The rows of X fall into several groups, and each row is roughly a mix of its group's hidden directions.
X:
[[ 13  24 -15 -19 -25  35  39   5  13   0]
 [-11  -4  32  15 -39  -7  32  -2 -13 -25]
 [ 10  -6  21  33 -33  14  33 -12  22 -13]
 [ 44  -1  -1 -24  15  -9  21  31   3  24]
 [  7  -6   3   3 -10   0   9  54   2 -40]
 [-40 -24   0  37 -14   8  18 -17 -17  14]
 [-32  25  25  19 -36  20   4  22   1   1]
 [ 13  14   0  34  28 -14 -20 -43   1  -5]
 [ -1 -19  22 -29 -27   2  44  -6   6 -17]
 [ 14 -18 -10  32  11  15 -31 -12  -5 -41]
 [ 14 -20  15  52  -8 -13   3  -9   8  31]
 [-18 -35  29  13  25  29 -10  -4 -19 -17]
 [ 32  20 -22 -24  -6 -32  -9  10  16  29]
 [ 22 -19   1 -13 -13 -35  34  27  18  14]
 [ 32  15   9 -38 -22 -20  22   9 -16 -17]
 [  4  31 -28 -20 -18  24  34 -20  15   0]
 [ 23   5  25  -2 -36  -1  40  24 -10  -9]
 [  4 -44 -19 -10 -13  14 -21  11 -31 -23]
 [ -6   6  13 -33 -12  21 -38  10  34  12]
 [ 53   9   6 -19   6 -11  13  28  14  14]
 [ 17 -14  -2 -43  10 -27   4 -37   7 -14]
 [ 34 -19   2 -19  18 -36 -26 -19  18  -4]
 [ 14  -2   0  -7 -20  20  19  53   5 -25]
 [ 10 -36  17   0 -12 -27 -30 -35   1  12]
 [ 22   8   7   1  -6  22  22  52   5 -23]
 [-34  10  14   8 -18  20   2 -32 -15  37]
 [ 14 -15  14 -24   9  27  10 -17   3 -49]
 [-18 -23   4  10  -5  19  23  -9 -18 -50]
 [ 18  16  13 -43  -4   6  18  22  28  24]
 [ -7 -36  21   9 -10 -15 -46 -21  -3   8]
 [ -2 -51   3  22 -29  17  -8   2 -13 -20]
 [-14  17  30 -18 -12  28   6  34  -1  32]
 [-11 -16   2  14  -3   9 -28 -50 -17 -23]
 [-14 -11 -12  -2  23 -11 -46 -14 -14 -35]
 [ 25   3 -48  16  -6 -11   9  23   1 -30]
 [ -8 -28  -9   0   9   9 -16  52   6 -26]
 [ 18  26  -1 -10  -5  32  48  -7   6  16]
 [  0  -6  -3 -54   0 -35  -8  14  11 -16]
 [  7  22  21  32   3  -3  24  23  39  12]
 [  9  -9  -1  40  15 -10 -17 -45 -12 -16]
 [ -6 -14   5  -9  -3 -31  -1 -54 -23   8]
 [  4  31   8  41  13   9  29  21  23  -3]
 [-15  -6 -18  -8   4 -17  -9 -59   7  15]
 [ 20   4  28 -20  34  -1  -3 -18  33  26]
 [ -9  -2   5  -9 -46   0  46  13  -9 -15]
 [ 10 -15   0 -10 -29  33  19  36  14 -24]
 [-35 -30  15   6 -11   2  -8 -35 -23 -22]
 [  4   2 -27 -26  46  -5 -22  17 -19  12]
 [-34  -8  16  22   1  24  19 -26  -9 -34]
 [ 17  17 -14  10   1  13  42  27   6  36]
 [ 20 -23 -26  -5  11  15 -34  21 -13 -31]
 [-21  23  -6 -56  -3   3   4   1 -10  23]
 [-22   7 -21 -13  39  12 -34  -3 -28   9]
 [-18  -1  35   7 -11  40  27  27  -4   1]
 [-26 -14  50   2   5  27 -22   9  -7  -7]
 [  1  -1  17 -43 -32 -17  26   4  20 -18]
 [  3  -2 -15  -6  34  15 -40 -10   6  37]
 [-40   9  -6  33  -6  15  14 -29 -11 -26]
 [  5 -20 -12   2   9   0 -34 -38 -18 -34]
 [  0 -16 -27 -24  -9   6  -6  36 -36 -24]
 [ 13  -9  41  38 -16  -5 -11  15  29  -2]
 [ 20  22  -9 -17 -24  32  40 -10  16   2]
 [ -7 -27  23 -14 -23 -14 -21 -43  15  -8]
 [ 21 -19 -12 -26   6 -41 -22 -29   3 -11]
 [-15 -29   5   5   7 -35 -45  -8 -13  12]
 [ -4 -29  19 -38   8 -11  -8 -32  -9 -29]
 [-13  -8 -19 -18 -29  21  22  42   5 -20]
 [  8  -6  28 -17 -22  19  23  -6  41 -24]
 [-19  45 -14  11  17  37  15   9   3 -12]
 [-43  17  -5  15 -13  14 -21 -29 -12 -26]
 [-14  17   2   9  11 -18  18 -54 -23  -4]
 [ -3   0 -22 -20  28 -27 -29  25   9  29]
 [ 28 -20  13 -27  -7  -1  20  26  -7  39]
 [-22   7   4  12  23  38 -32 -25 -22   3]
 [ 17  -3  -3 -10 -18  16   8  57   7 -20]
 [-19  -6 -43  16   7  12  21 -12 -39  -2]
 [ 11 -42  19 -18  30  -6  -3 -33  -6 -10]
 [ 30  16  19   3 -11  28  18 -19 -34 -23]
 [-56  -9 -19   7 -16  -7  15 -13 -18 -13]
 [-15  14 -13  -8  15   0   6 -41  -9  46]
 [-17 -10 -20 -11  21  11 -18 -42   7  36]
 [  9  28  -9 -15 -20  25  49  12   0   8]
 [ -4   0 -44  33 -10   4  -5  27 -28 -10]
 [-33 -29   4  21  -2  -4 -21 -31 -15 -27]
 [  9  -4 -10  17  20 -17   6 -32 -15 -48]
 [ 15  31 -13 -17 -16  30  42  12   6   6]
 [  3  33 -22   9  -6  -6  22  28  -1  41]
 [-12   9  18 -29 -22  -4  30  29  23  26]
 [-13  -1   6  15  15  -7 -60  -8   9  19]
 [ 15 -12 -41  23   1  10  37  17 -13 -19]
 [-10  40 -12  -4  26  -8   7 -27 -23  30]
 [  9   5 -17 -23 -44  -8 -13  40  -3  -9]
 [  1   7  48 -33  -9 -11 -14  -8  24  17]
 [  2  29  -8 -14 -33  29  42   6   3  -1]
 [-47  -3   8  23 -22  13  -7 -32 -11 -15]
 [ 23 -10  30   6 -27  14   6  46  -4 -12]
 [ -2   3   2  23  12 -25  16 -51 -17 -18]
 [ 20 -18  -2 -24  -9 -40  14  24  31 -10]
 [ 26   6  -2  -1  -1  18  19   2  30 -50]
 [  2   2 -49   4 -20  -2  15  21 -24 -28]
 [ 23 -22 -20 -11  30 -22   2 -37   7 -22]
 [  3 -20 -26  -4 -11 -37 -19 -30 -16 -27]
 [ 25 -32   7  51  -2 -13   6   5   7 -15]
 [-12 -24  19  41 -15  20  14 -13  31   8]
 [ 34 -10 -12 -13   7 -19  -1  13  -3  52]
 [ -1  21   1  27   1  33   3  42  13  24]
 [ 11  36 -28 -17  11 -21 -29   1  16  26]
 [-27  18  -3  20  41  31  10  23  -4  -9]
 [-10 -23 -14  11  -5  25 -31 -29 -35 -15]
 [ 32  -4  14 -27  -6 -13  -3  27   9  43]
 [-47  15 -13  -9 -15 -13 -25 -18 -13 -25]
 [-17  42  13 -37   5  -2  -1 -14  23  20]
 [ 34  -9  28  -4  15 -22  -4 -19  36  21]
 [  5 -37 -20 -35  -6  -4 -26  -3 -28 -15]
 [  8 -34  39  17  29  11  -5 -12   3  26]
 [ -1  -2  20  35 -45   0  31 -12  -1   1]
 [ -2 -11   5  39 -15  34  12  38   9 -12]
 [-15  44  -2 -43  14   7   5   0  16 -17]
 [-10  18 -27  46  23  23 -13   1  -8  17]
 [ 26 -39  -7  18   4 -21 -11  -7  -4 -40]
 [ 17 -21  42  20  -8  -7  12  -9  17  36]
 [ 17 -44 -16  22  -2   5 -24  -1 -25 -26]
 [-20  -7  21   3   9  19 -21 -17 -26  45]
 [-12  25 -23   4  46   7 -26 -16   3  19]
 [ 15   7  14  29  -8  17  14  43  12  31]
 [  6  -4 -36   8   9  27  18  39 -21 -18]
 [ 24 -24  26  16  20  10 -45   0   9  10]
 [-16  23 -22 -20  14  34   7  31 -11 -26]
 [-19  45  -6 -38  12  -3  22  -2  -5  15]
 [ 22  24  12   1  -2  29  51  -8   8   0]
 [ 13  32   3  -8  15   2   0  40  38  15]
 [  0 -28   1  17  -4   5 -20 -34  -9 -45]
 [  8 -41  33  -3 -33 -13  -2  -2 -13  21]
 [-23  40 -19  -5   1   9  44   7 -14   5]
 [  5   2 -17 -17 -25   9  31  40   9 -29]
 [ 34   6   4 -11  -6  -2  36  29  31  20]
 [  1  -1  16  30 -37  13  34 -19 -10 -22]
 [ 13  -6  21  36 -40   1  33  -7  12  -4]
 [ 19 -49 -12 -25  -3 -32 -11  -3  11   6]
 [  1  25 -15 -13 -22  37  39  -7  15 -11]]
Here is one row of each group, with its name. Which group are the others in?
[ 14   3  25  12 -42  10  37 -11  10 -20] => (5)
[  8  -5  32  30   8 -16 -16 -27  25  30] => (65)
[ -2   3   0   1  18  -4 -25 -49  -1  38] => (39)
[ 15 -13   2  47  10  -5   7 -14   4 -42] => (92)

[ -2 -16 -19  -1 -14  18   3  46 -35 -19] => (65)
[ 8 16  0 12  3 21 -9 44 17 40] => (92)
[-26   0   9  33 -15  13  19 -30 -27  24] => (92)
[ -2  35   5 -42  15 -26   4 -10  17  22] => (92)
[-26  15  -1  22  11  42  -4   1  14 -36] => (39)
[-28  14 -35 -11  21 -22  -3 -36  -3  16] => (39)
[ 18  28  -6 -12 -16  34  44   7  11  -3] => (39)
[ -4  47  12  29  28  -1  -5  20 -17 -11] => (39)
[  1  25  21  22   5 -27  40  -5  27  12] => (92)
[-15 -10  -9  -8  28   5  22 -37  -2  41] => (39)
[ 39 -13   9  -3   4  15  32  -7 -28 -32] => (5)
[-17  51  -6 -27  22  17  -7 -14   7 -11] => (92)
